[[ 24.5 -27.0 -31.1  -5.6  15.3  10.0  12.2  28.7  22.5  30.4]
 [-10.3 -37.9  -8.9  16.6 -21.4 -34.3  36.7  12.3 -41.3  30.6]
 [-26.1 -20.7  11.1  24.5 -27.9 -42.3  30.5   1.9 -59.9  16.0]
 [ 20.2   2.2  37.1  17.6 -26.4  10.7  65.4 -37.3  24.9  17.2]
 [ 24.1  10.1  27.0   8.7  -9.5  21.8  41.9 -25.9  36.9  10.3]
 [ 24.0 -28.4 -38.0  -9.5  19.8  10.5   3.5  33.9  22.7  28.9]]
->
[[ 24.0 -28.4 -38.0  -9.5  19.8  10.5   3.5  33.9  22.7  28.9]
 [ 24.5 -27.0 -31.1  -5.6  15.3  10.0  12.2  28.7  22.5  30.4]
 [-10.3 -37.9  -8.9  16.6 -21.4 -34.3  36.7  12.3 -41.3  30.6]
 [-26.1 -20.7  11.1  24.5 -27.9 -42.3  30.5   1.9 -59.9  16.0]
 [ 20.2   2.2  37.1  17.6 -26.4  10.7  65.4 -37.3  24.9  17.2]
 [ 24.1  10.1  27.0   8.7  -9.5  21.8  41.9 -25.9  36.9  10.3]]

[[ 22.9  21.4  -4.0 -29.5  26.4 -11.5  -3.2  11.7  -1.4]
 [ 17.7   3.5  -4.0 -51.3   2.5  -9.0  25.1   9.6  -0.9]
 [-35.0  15.6  43.4 -16.3   0.3  13.9  -3.2   9.6  -2.9]
 [ -3.3   1.1   0.1 -13.7  35.9  -9.0 -18.5  42.2  19.3]
 [ 10.4  43.4 -15.3  -7.1 -13.5  -9.0  -3.2  20.4   9.6]
 [ 10.4   3.5  -5.1 -15.7 -22.6  -9.0  11.6  -9.4 -20.5]
 [ 19.2 -43.8  16.1  35.4  -6.1 -20.6   1.1   3.5  -0.9]
 [-38.2 -22.4 -31.8 -15.7  -3.7   1.9 -22.9   2.3  10.0]]
->
[[-38.2 -22.4 -31.8 -15.7  -3.7   1.9 -22.9   2.3  10.0]
 [ 22.9  21.4  -4.0 -29.5  26.4 -11.5  -3.2  11.7  -1.4]
 [ 17.7   3.5  -4.0 -51.3   2.5  -9.0  25.1   9.6  -0.9]
 [-35.0  15.6  43.4 -16.3   0.3  13.9  -3.2   9.6  -2.9]
 [ -3.3   1.1   0.1 -13.7  35.9  -9.0 -18.5  42.2  19.3]
 [ 10.4  43.4 -15.3  -7.1 -13.5  -9.0  -3.2  20.4   9.6]
 [ 10.4   3.5  -5.1 -15.7 -22.6  -9.0  11.6  -9.4 -20.5]
 [ 19.2 -43.8  16.1  35.4  -6.1 -20.6   1.1   3.5  -0.9]]

[[ 54.5  12.3  49.0 -19.1  42.0 -17.2]
 [ 55.7 -35.2  46.1  49.4 -21.3  52.0]
 [ 53.1   3.4 -45.7  10.0 -44.3  40.8]
 [ 49.1 -26.3 -31.5  41.2  24.1 -37.7]
 [ 28.0 -43.9  36.1   6.7 -14.4 -17.1]
 [ -1.2  53.6  11.6   4.7  32.4  27.4]
 [  1.8 -48.3 -21.4  -9.2   2.4  -4.5]
 [ 55.6 -31.4  -0.5  20.1  21.3  53.5]
 [ 37.9  -7.9 -21.2  17.8 -54.6  -3.1]]
->
[[ 37.9  -7.9 -21.2  17.8 -54.6  -3.1]
 [ 54.5  12.3  49.0 -19.1  42.0 -17.2]
 [ 55.7 -35.2  46.1  49.4 -21.3  52.0]
 [ 53.1   3.4 -45.7  10.0 -44.3  40.8]
 [ 49.1 -26.3 -31.5  41.2  24.1 -37.7]
 [ 28.0 -43.9  36.1   6.7 -14.4 -17.1]
 [ -1.2  53.6  11.6   4.7  32.4  27.4]
 [  1.8 -48.3 -21.4  -9.2   2.4  -4.5]
 [ 55.6 -31.4  -0.5  20.1  21.3  53.5]]

[[31.2 54.5]
 [43.7 33.6]
 [26.0 44.2]
 [46.5 23.5]
 [49.0 13.9]
 [17.5 56.7]
 [44.7 23.1]
 [20.4 52.4]
 [59.2 17.9]
 [56.9 15.6]]
->
[[56.9 15.6]
 [31.2 54.5]
 [43.7 33.6]
 [26.0 44.2]
 [46.5 23.5]
 [49.0 13.9]
 [17.5 56.7]
 [44.7 23.1]
 [20.4 52.4]
 [59.2 17.9]]

[[ 11.4   7.0  10.5  -5.2  -7.4  -1.3  34.9]
 [ -0.2  13.3  42.5  52.4  -1.9  16.2  16.2]
 [-17.9  16.9  -2.2 -22.6  19.4   6.3  -8.9]
 [ -6.2   5.7  -0.2  24.3  28.9  18.5 -43.2]
 [ 16.3   1.4   7.2  -2.0 -10.6  -3.2  33.1]]
->
[[ 16.3   1.4   7.2  -2.0 -10.6  -3.2  33.1]
 [ 11.4   7.0  10.5  -5.2  -7.4  -1.3  34.9]
 [ -0.2  13.3  42.5  52.4  -1.9  16.2  16.2]
 [-17.9  16.9  -2.2 -22.6  19.4   6.3  -8.9]
 [ -6.2   5.7  -0.2  24.3  28.9  18.5 -43.2]]

[[-60.8 -28.5 -37.0 -22.8  57.3 -58.4 -29.4 -53.6  40.9 -37.8   3.6  54.4
   43.4  58.3  -2.6 -13.1]
 [ 62.2 -56.0 -49.8  27.8 -32.6  47.3 -43.7  12.6   4.2 -26.9  28.7  54.9
   -4.3  14.4  48.7   9.6]
 [-59.8 -58.4 -52.2   4.5 -50.0 -26.8  24.7 -55.2  41.3 -41.1  14.0   3.7
   35.1  13.3  32.3  30.2]
 [-13.5  15.1  35.2  34.2  48.9 -34.5  61.9  62.6  36.5  -2.3   3.1  26.2
   -5.8 -29.1   7.7  21.3]
 [-33.7 -29.5 -34.0 -29.3  33.0  -3.1  46.0 -44.4   4.1  -7.2  43.7 -51.2
  -62.2  -3.8 -12.4  56.3]
 [-31.2 -18.7   0.8 -32.0 -24.1   3.7  25.0 -61.2  21.5 -39.8 -61.3 -17.4
   -2.2 -56.4  42.6  22.3]]
->
[[-31.2 -18.7   0.8 -32.0 -24.1   3.7  25.0 -61.2  21.5 -39.8 -61.3 -17.4
   -2.2 -56.4  42.6  22.3]
 [-60.8 -28.5 -37.0 -22.8  57.3 -58.4 -29.4 -53.6  40.9 -37.8   3.6  54.4
   43.4  58.3  -2.6 -13.1]
 [ 62.2 -56.0 -49.8  27.8 -32.6  47.3 -43.7  12.6   4.2 -26.9  28.7  54.9
   -4.3  14.4  48.7   9.6]
 [-59.8 -58.4 -52.2   4.5 -50.0 -26.8  24.7 -55.2  41.3 -41.1  14.0   3.7
   35.1  13.3  32.3  30.2]
 [-13.5  15.1  35.2  34.2  48.9 -34.5  61.9  62.6  36.5  -2.3   3.1  26.2
   -5.8 -29.1   7.7  21.3]
 [-33.7 -29.5 -34.0 -29.3  33.0  -3.1  46.0 -44.4   4.1  -7.2  43.7 -51.2
  -62.2  -3.8 -12.4  56.3]]

[[ 18.2  22.1  12.9]
 [ 27.3  -1.1 -47.5]
 [-37.3  16.4   6.9]
 [-32.3 -35.1 -23.9]
 [ 24.0  15.2  14.0]]
->
[[ 24.0  15.2  14.0]
 [ 18.2  22.1  12.9]
 [ 27.3  -1.1 -47.5]
 [-37.3  16.4   6.9]
 [-32.3 -35.1 -23.9]]
